Each path below is one point turned by a fixed rotation once a step. After each direction that follows a path, write how fast that rotation turns it, in deg/step (0 if it stays still).
Each turn is a multiple of 5 degrees from 10 to 175, or 0.
Each row of a path follows its step; steps can be skipped.

step 0: |  22 |  28 | -38 |  20 |  11 |  17 |  20 |  -5 |  11 |  14 |  -4 | -14 |   3 |  26 | -11 | -19 | -34 |  41 | -24 | -32 |   5 |  18 | -30 |  34 | -41 |  -7 |  -9 |  -6 | -17 |  48 |  14 |  29 | -35 |   7 |   6 | -57 |  30 | -20 |   1 |   0 | -26 | -10 |  12 |  11 |  19 |   5 | -38 |  -1 |  -2 | -31 |  23 |   4 |  -1 | -22 | -54 | -17 |   2 | -15 |
step 1: |  41 |  10 | -27 |  32 |  -8 |  21 | -28 |  16 |   5 |   8 |   3 |  15 |  26 |  34 | -26 | -16 | -12 |  -6 |  41 |  -5 |  32 | -13 |  13 |   4 |  -1 | -50 |  -8 |  29 | -15 |  41 |  -3 |   4 | -31 |  32 |  11 |  -4 | -31 |  -8 | -15 |   0 | -50 |   4 |  39 |  43 | -30 |  -8 | -35 |   9 |  17 |   1 |   0 |  30 |   6 | -40 |   8 |  -1 |  -9 |  21 |
step 2: |  -7 |  39 |   3 |  41 |   7 |  53 | -29 |   0 |  35 | -18 |  -7 |  22 | -24 | -33 | -14 | -13 | -21 | -23 | -13 |  25 | -10 | -22 | -23 |  20 | -21 | -43 | -31 |   0 |   7 |  14 | -12 |   3 |  16 |  27 |  -9 |  18 | -27 | -42 | -27 |  -2 |  -9 |  25 | -14 |   6 | -22 |  14 | -39 |   0 |   7 |  36 | -40 |  -3 |  19 | -13 |  17 |  36 |  -3 |  27 |
step 3: | -22 |   5 | -10 |  42 |  49 | -18 |  -7 |  -4 |   0 | -27 | -15 |  23 | -23 |  14 |  -9 | -15 |   6 |   3 | -17 | -12 |  -6 |   2 |   4 |  46 | -10 | -24 |   8 | -22 |  28 |  -7 | -15 |  -2 |   9 |  25 |   6 | -23 |  12 |  -8 | -29 |  53 |   9 |  32 | -51 |  13 |  12 |  25 | -34 |  26 | -21 |  29 |   2 |  15 |  46 | -13 | -40 |  19 |  17 | -34 |
step 4: |  24 |   6 |  18 |   5 |  39 | -35 |  -5 | -18 |  -8 |  -4 |  25 |  15 |   7 |  22 | -27 |  -2 |   1 | -20 | -14 |  10 |  44 |  20 |  23 |  20 |   6 | -20 | -15 |  24 |  -7 |  37 | -42 |  46 | -15 |  30 |  -2 |  13 | -34 |   3 | -32 |  27 |   1 | -13 | -19 |   8 |  35 |  -9 | -53 | -10 | -27 | -30 |  12 |   2 |  -9 |  16 | -39 | -19 |   6 | -49 |
step 5: |  21 |  23 |   8 |  -1 |  26 | -17 | -28 |   6 |  33 |   3 |  36 |  29 |  16 |  -9 |  14 |   9 |  31 | -67 |  28 |  30 |  44 |  -3 | -15 | -18 |  12 | -24 |  18 |  36 |   3 |   9 | -17 |  47 |  24 | -10 | -21 |  13 | -28 | -19 |  10 | -22 | -23 |   0 | -19 |  -2 |  -8 | -18 |  10 | -15 |   7 |  19 | -23 |  34 |   7 | -16 | -56 |   7 | -12 |  10 |
step 6: |  31 |  31 |  22 |  18 |   8 |   2 |  -3 | -28 |  10 | -19 |   7 |   7 |  13 | -15 |  16 |   5 |   6 | -18 | -18 |  12 | -19 | -14 | -10 |  34 |  13 | -42 |  -2 |  -5 |  26 | -31 |  15 |  15 |  36 | -48 | -42 | -13 |  14 |  -9 |  10 |  -2 |  28 |  -5 | -43 |  29 | -23 |  -7 | -11 | -10 | -34 |  17 | -13 | -22 |  12 |  -7 | -58 | -13 |  16 |  61 |
step 7: |  32 |  -8 |  23 |  -2 |  22 |  -8 |   3 |  -5 |   7 | -21 |  27 |   6 |  46 |  18 |  25 | -12 |   1 |  31 | -40 | -41 |   3 | -37 |  11 |  53 | -34 |  21 |   8 | -18 |  26 |   7 |  -1 | -10 |   1 | -11 |   8 |   6 |  -5 |  36 | -16 | -20 |   5 |  25 | -17 |  11 | -26 |  -9 | -19 |  29 | -14 | -30 |  12 |   8 |  -5 |  12 | -82 | -30 |   9 |   2 |
step 8: |  65 | -10 |  16 |  -9 |  12 | -14 | -23 |   2 |  12 |  11 |  -4 |  42 |  51 |  13 |   2 |  -1 | -11 |  12 | -13 |  18 | -18 |  -9 |  20 |  13 | -55 | -24 |  -7 |  16 | -30 |  12 | -24 |  -1 |  -9 |  -3 | -11 | -14 |   3 |   4 | -13 | -30 | -57 |  -3 |  21 | -27 |  24 |   1 | -13 | -13 |  16 | -24 |   7 |  41 | -56 |  17 | -33 |  15 |  -1 |  16 |
step 9: |  46 |  22 |   7 |  29 |   2 |  40 |  -2 |   6 |   7 |   9 |   0 |  36 |  21 |  -1 |  55 | -26 |   7 |   2 |  47 |  -7 | -14 | -16 | -42 |  10 |  13 |   8 |  -7 |  29 | -16 |  13 |  -1 | -18 | -17 |  15 | -23 | -15 |  23 | -44 |   6 |   6 | -26 |  -6 |   6 | -22 |  26 |   4 | -20 |   3 |  20 |  28 |  -3 |  -4 | -14 | -17 | -33 |  33 |  22 |  65 |
|  -1 |   1 |   3 |   7 |  -4 |   7 | -10 | -19 |   5 |   7 |   3 |  -4 |  -4 |  -9 |  -4 |  -1 |  -3 |  -3 |  -5 |  16 |   2 |   5 |   1 |  -4 |   4 |   4 |   8 |   7 |   0 |  -8 |   6 |   1 |   0 |  -3 |   9 |  -4 |   6 |   1 |  -7 |  -1 |   8 |  12 |   6 |  -6 |   4 |  12 |   2 |  -3 |  11 |  -5 |   4 |  12 |  -4 |  -7 |  -7 |   7 |   3 |   4 | => 115
|  -4 | -10 |  -4 |  -3 |   2 |  -8 |   3 |   0 |   5 |   2 |  16 |  -2 |   4 |  -8 |   4 | -12 |  -2 |  -1 |   8 |   5 |  -1 |   3 |  -3 |  -8 |   1 |   6 |   9 |  12 |   2 |   9 |  -9 |  -1 |  -3 |   0 | -10 | -11 |   8 |  -8 |   1 |   6 |   1 | -10 |   0 |  -1 |  12 |   6 |  -7 |  -2 |  -3 |   4 |  -1 |  -3 |   3 |  13 |   0 |   5 |   9 | -10 | => 70
|  -2 |  -5 |  -4 |   8 |   2 |   6 |   8 |   0 |  -3 |   2 |  -7 |   2 |  -4 |  -2 |   0 |  -6 | -10 |  16 |  -4 |   5 |   9 | -13 |   4 |  -2 |   6 |   6 |   7 | -11 |   0 |  -1 |   1 |   5 |   2 |   0 | -18 |   2 |   8 |   4 |   1 |   6 |   6 |  -3 | -15 |  -1 |  -6 |  -4 |  -6 |   0 |   4 |  -9 |   7 |  12 |  -1 |   3 |  -2 |  -3 |  -9 |  -7 | => 100
| -11 |   1 |   2 |   2 |  -9 |   3 |   4 | -16 |  -2 |   3 |   3 |   0 |   7 |  -4 |   8 |   3 |   3 | -11 |   6 |  -1 | -11 | -11 |  -2 |  -8 |   3 |  -7 |  -1 |  -6 |  -4 |   1 |  12 |  -2 |  -3 |   0 |  -8 |   9 | -13 | -14 |   4 |  10 |  -5 |  -6 |   1 |   7 |  -9 |   6 |   0 |  -1 |   5 |   8 |   5 |   3 |   0 |   6 |  -5 |   5 |  -4 |   3 | => 95
|  -6 |   6 |  11 |  -2 |   8 |   6 | -11 |  -1 | -11 |  10 |   6 |  -4 |  13 |  -4 |   0 |  -2 |   3 |   0 |  -3 |   4 |   6 |  -2 |  11 |  -8 |  -7 |  -4 |   4 |   6 |   2 |   2 |  -4 |  -3 | -13 |  11 |  -7 |  -9 | -10 |  10 |   1 |  -3 |  -2 |   5 |   3 |   9 |  -3 |  -2 |   4 |  12 |   0 | -10 |   0 |  -5 |  -5 |   1 |   5 |  -7 |  -8 |  -7 | => 110
|  -5 |  -5 |   4 |  -2 |  -2 |  -6 |   2 |   9 |   3 |  -2 |  -6 |   8 |  -7 |  -9 |  -4 |   1 |   7 |  -6 |  -9 |  -7 |   3 |  -2 |  11 |  -7 |   6 |   1 |   2 |   2 | -10 |   6 |   6 |   2 |  -9 |   2 |   4 |  -9 |  -4 |   7 |   1 |   8 |  -3 |  -5 |  14 |  -6 |   1 |  -6 | -13 |  -5 |   4 |  -4 | -12 |  12 |   2 |   7 |  -7 |  -7 |  -4 |  12 | => 100
| -13 |   7 |  -4 |  10 |   3 |  -4 |  -1 |  -2 |  -3 |   0 |  -2 |   4 |  -1 |   3 |  -7 |  -1 |   8 |   7 |  -2 |  -4 |  -5 |   4 |  -4 |  -9 | -12 |   3 |   2 |  15 |  -1 | -16 |   3 |   2 |  -1 |   3 |  -7 |   2 |  10 | -11 |  -8 |   0 | -13 |  -3 |  -6 |  -9 |  -1 |   0 |   6 |  -3 | -11 |  -5 |  -1 |  -2 |   5 |   2 |  -3 |  -6 |  -8 |  10 | => 120

step 0: |  17 |  52 |  46 |  39 |   7 |   3 |  -5 |  14 |  20 |  36 |  18 | -21 | -24 | -41 |  27 | -23 | -28 |  18 | -23 |  23 | -19 |  15 |  -5 |  19 |  31 | -13 | -40 |  11 |  24 |  35 |  -6 |   6 | -18 |  -8 |  -5 |   4 |  32 | -37 |  15 |  17 |   6 | -20 |  31 |  18 |  14 |  26 | -43 |   8 | -17 |   2 |  10 |  13 | -26 |  -7 |  35 | -20 |  51 |   4 |
step 1: |  30 |   1 |   4 |  38 |  21 | -14 |  24 |  39 |  -5 |  45 |  18 |  -5 |   4 | -27 |  17 |  -6 |   8 |  14 |  -1 |  63 |  11 | -33 | -13 |  12 |  16 |  38 | -16 |  -8 |   1 |   7 | -31 |  10 |  22 |  -5 |  45 |   5 |  38 |  -6 |   1 |  16 |  18 |  -5 | -12 |  -1 | -10 |  19 | -39 |  10 |  18 |  53 |   6 | -53 | -18 |  18 |  13 |  13 | -35 | -36 |
step 2: |   9 |  25 |  30 |  29 | -35 |   7 |  51 |  -3 | -21 |  44 | -26 |   0 |   8 | -22 | -13 | -27 |  15 |   1 |  40 |   9 |  53 | -29 |  -1 | -22 | -22 | -56 |  29 | -15 |  -2 |   3 |  15 |  -1 | -14 |  -7 |  35 | -11 |  -3 |   4 |  39 |  23 |  31 |  38 | -31 |  12 |   7 |  18 |   2 |  36 |   4 |   8 | -22 | -32 |   3 |  -8 |   4 |   5 | -28 | -23 |
step 3: | -40 |   7 | -23 |  21 | -33 |  28 |  18 |  11 | -13 |  27 |   7 | -12 |   8 | -27 | -31 |  -3 |  13 |   1 | -20 |  18 |   5 |  24 | -21 | -29 |   9 | -62 | -12 |  -7 |  34 |  26 |  11 |  21 |  -7 |  21 | -45 |  14 |  -8 | -67 |  22 |  14 |  -2 |  46 | -11 | -13 |   2 |  33 | -24 |  30 |  16 | -20 |  -4 |   3 | -14 |  36 |  20 |  15 |   6 |  14 |
step 4: | -39 |  21 |   7 |   4 |  13 | -15 |  19 |   5 | -10 |  -8 | -34 |  -8 |  31 | -59 |  19 |  -9 |   6 |   0 |  -8 |  13 | -46 |  23 | -28 |  17 |  24 |   9 | -19 | -14 |  30 |  -2 |   8 |   6 |   3 | -12 |  12 |   8 |  14 | -34 |  -2 |   8 |  58 |  -8 | -24 | -19 | -13 |   6 | -61 |   4 | -13 |  15 |  31 | -17 |  -7 |  11 |  12 |  23 | -11 |  73 |
step 5: | -34 |  27 |  -2 | -24 |  10 | -12 |  42 |   2 |   2 |  36 | -26 |  19 |  32 |  -7 |  39 | -55 |  -9 |  29 |   7 |  30 | -28 | -49 |  14 |  31 |  31 |  -6 | -13 |  10 | -23 |  11 |  -5 |  26 | -32 | -13 |  20 |  -2 |  66 | -13 |  26 |   9 |  23 |   5 | -27 |  25 | -26 |   3 |   7 |  14 |   6 |  18 |  -5 |  28 | -15 | -21 | -19 |   6 | -18 |  -4 |
step 6: |  21 |  13 |   0 |  41 |  -3 | -38 |  16 | -13 | -17 |  16 | -12 |  20 |  11 |  44 |   9 | -23 |   9 |  10 |  23 |   3 |  30 |   9 |   4 | -11 |  10 | -11 | -55 | -41 |   9 |  -9 | -20 |  31 | -19 |  17 |  -6 |  11 |  40 | -13 |  22 |  34 |   0 |   0 | -41 |  27 | -17 |  35 |  -4 |  54 |  24 | -25 | -13 |   2 | -53 |  -3 |  23 | -15 |  30 | -20 |
step 7: |  10 | -27 |  -3 |  40 | -15 |  16 |  55 |   2 |  15 |  27 |  -2 |   5 | -12 |  16 |  19 |  21 |  58 |   3 |  12 |   3 | -18 |  45 |  -2 |  -4 |  21 | -35 |  -7 | -40 |   8 | -28 |  -1 |  33 |  -8 | -17 | -15 |  -1 | -20 | -28 | -23 | -22 |  36 | -25 | -56 | -21 |   2 |   6 | -19 |  18 |  31 |  33 |  -1 | -20 | -12 |  29 |  35 |  -4 | -28 | -12 |
step 8: | -40 |  -2 | -17 |   1 | -21 |  -9 |  15 |   8 | -30 |  18 | -54 |   2 | -12 |  -6 | -12 | -34 |   6 |  41 |   0 | -16 |  -8 |  22 |  -8 |  12 |  26 | -69 |  22 |  -9 |  14 |  19 |  61 | -15 |   4 | -14 |  23 |  -7 |  17 | -41 | -27 |  22 |   2 | -15 | -48 |  -1 |   0 | -25 |  -3 | -24 |  -1 |  56 |   2 |  -6 |   5 | -22 |  19 | -12 | -11 |  10 |
step 9: | -18 | -17 | -55 |  14 | -12 | -42 |   3 |   3 |  -6 |   4 |   0 |   9 |  38 |   2 |  -6 |  20 | -23 |  11 |  15 |  15 |   6 | -23 |  -6 |  12 |  28 | -14 |  -5 |   6 |  20 | -36 |  38 |   9 |  -5 |  36 |  24 | -13 |  55 | -74 |   4 |  40 |  15 |  15 | -11 | -11 | -32 |   3 |  35 |  -1 |  -1 |  13 |  24 |  42 |  -8 |  22 |   2 |   8 |  34 |  21 |
|   6 |  -3 |   1 |  -7 | -10 |   1 |  -5 |   1 |   2 |   4 | -10 |   3 |   6 |   0 |   4 |   8 |   2 |  15 |   7 |   6 |  12 |  -6 |   9 |  -8 |  -2 |  10 |  -2 |   0 |  -7 |   5 |   1 |   3 |  -7 |  -2 |  10 |   4 |   7 |  -2 | -12 |  10 |  -1 |   4 |   3 | -12 |  -9 |  -1 |   4 |   9 |   2 | -15 |  -3 |  -1 |  10 |  -2 |   3 |   1 |  -4 |   1 | => 95
|   3 |  -3 |  -7 |  -1 | -11 |  16 |  -5 |   8 |   4 |  -3 |   3 |   3 |  -2 |  -5 | -18 |  -8 |  -7 |  -3 |   5 |   2 |  -5 |   1 |   3 |  10 |  10 |  -2 |  -5 |   3 | -10 |  -4 |  -8 |  -9 |  -3 |  -7 |   6 |  -4 |   0 |  -1 |  -6 |  -9 |  -1 |   4 |  -8 |   3 | -11 |  12 |  -3 |  -4 |   5 |  -8 |   7 |   4 |  -4 |   1 |   2 |  -3 |  -6 |  -5 | => 160
| -12 |  -8 |  -5 |  -5 |   2 |   1 |  -2 |   4 |  -3 |  10 |   4 |  10 |  -1 |   5 |  -7 |  -6 |  -3 |   2 |  -9 |   8 |  -3 |  -3 |  -3 |  -1 |   4 |   7 |   2 |   0 |  -7 |  10 |  -6 |  13 |   4 |   7 | -10 |  10 |   0 |  -3 |  -3 |  -4 |  -5 |   3 |   2 |  -6 |  -6 | -13 |   3 |  -3 |  12 |   8 |  -8 |  -4 |  -1 |  13 |  -2 |   8 |  -5 | -11 | => 170
|   1 |   8 |   1 |  -2 |  -6 |  -7 |   0 |  10 | -10 | -13 |   2 |   1 |  10 |  -2 |   4 |  -9 |  -4 |  -1 |  -3 |  -1 |  10 | -13 |  -4 |  -3 |   2 |   8 |  -2 |  -3 |   6 |  -3 |   7 |   2 |  -6 |   6 |   9 |   5 |   7 |   0 |   2 |  -4 |  -2 |   1 |  -7 |  -1 |   8 |   0 |   8 | -14 |  -1 |  10 |   8 |   6 |   1 |  -4 |  -7 |  -3 | -17 |  -9 | => 100
|  -5 |   0 |   5 |  11 |  -5 |  13 |  -5 |  -9 |  -7 |   7 | -11 |  -4 |  -6 |   5 |  -4 | -12 |   5 |  13 | -13 |  -5 |   1 | -10 |  -3 |  -3 |  -1 |  -5 |   3 |   4 | -10 |   8 |   3 |   1 |  -7 |   4 |  -4 |  -8 |   8 |   0 |   5 |  -1 |  -2 |   4 |   2 |   8 |   2 |   4 |   8 |  -8 |  -5 |  -1 |  -8 |  10 |   5 |  -6 |  -2 |  -9 |   6 |   4 | => 125
|  15 |   2 |   0 |   4 |   0 |  -9 |  -7 |  -5 |  11 |  -7 |   1 |  -7 |  -1 |   0 |   7 | -10 |  -6 |   9 |  -7 |  -3 |  -5 |   9 |   0 |   2 |  19 |   5 |   5 |  -2 |  -4 |  -1 |  -1 |  10 |   0 |  -1 | -10 |  -5 |   2 |   6 |   7 |   3 |   4 |  -2 |  -2 |  -1 |   0 |  -2 |  -7 |   7 |   7 |  -8 |  -3 |   2 |   1 | -11 | -10 |   3 |  -8 |  -9 | => 60
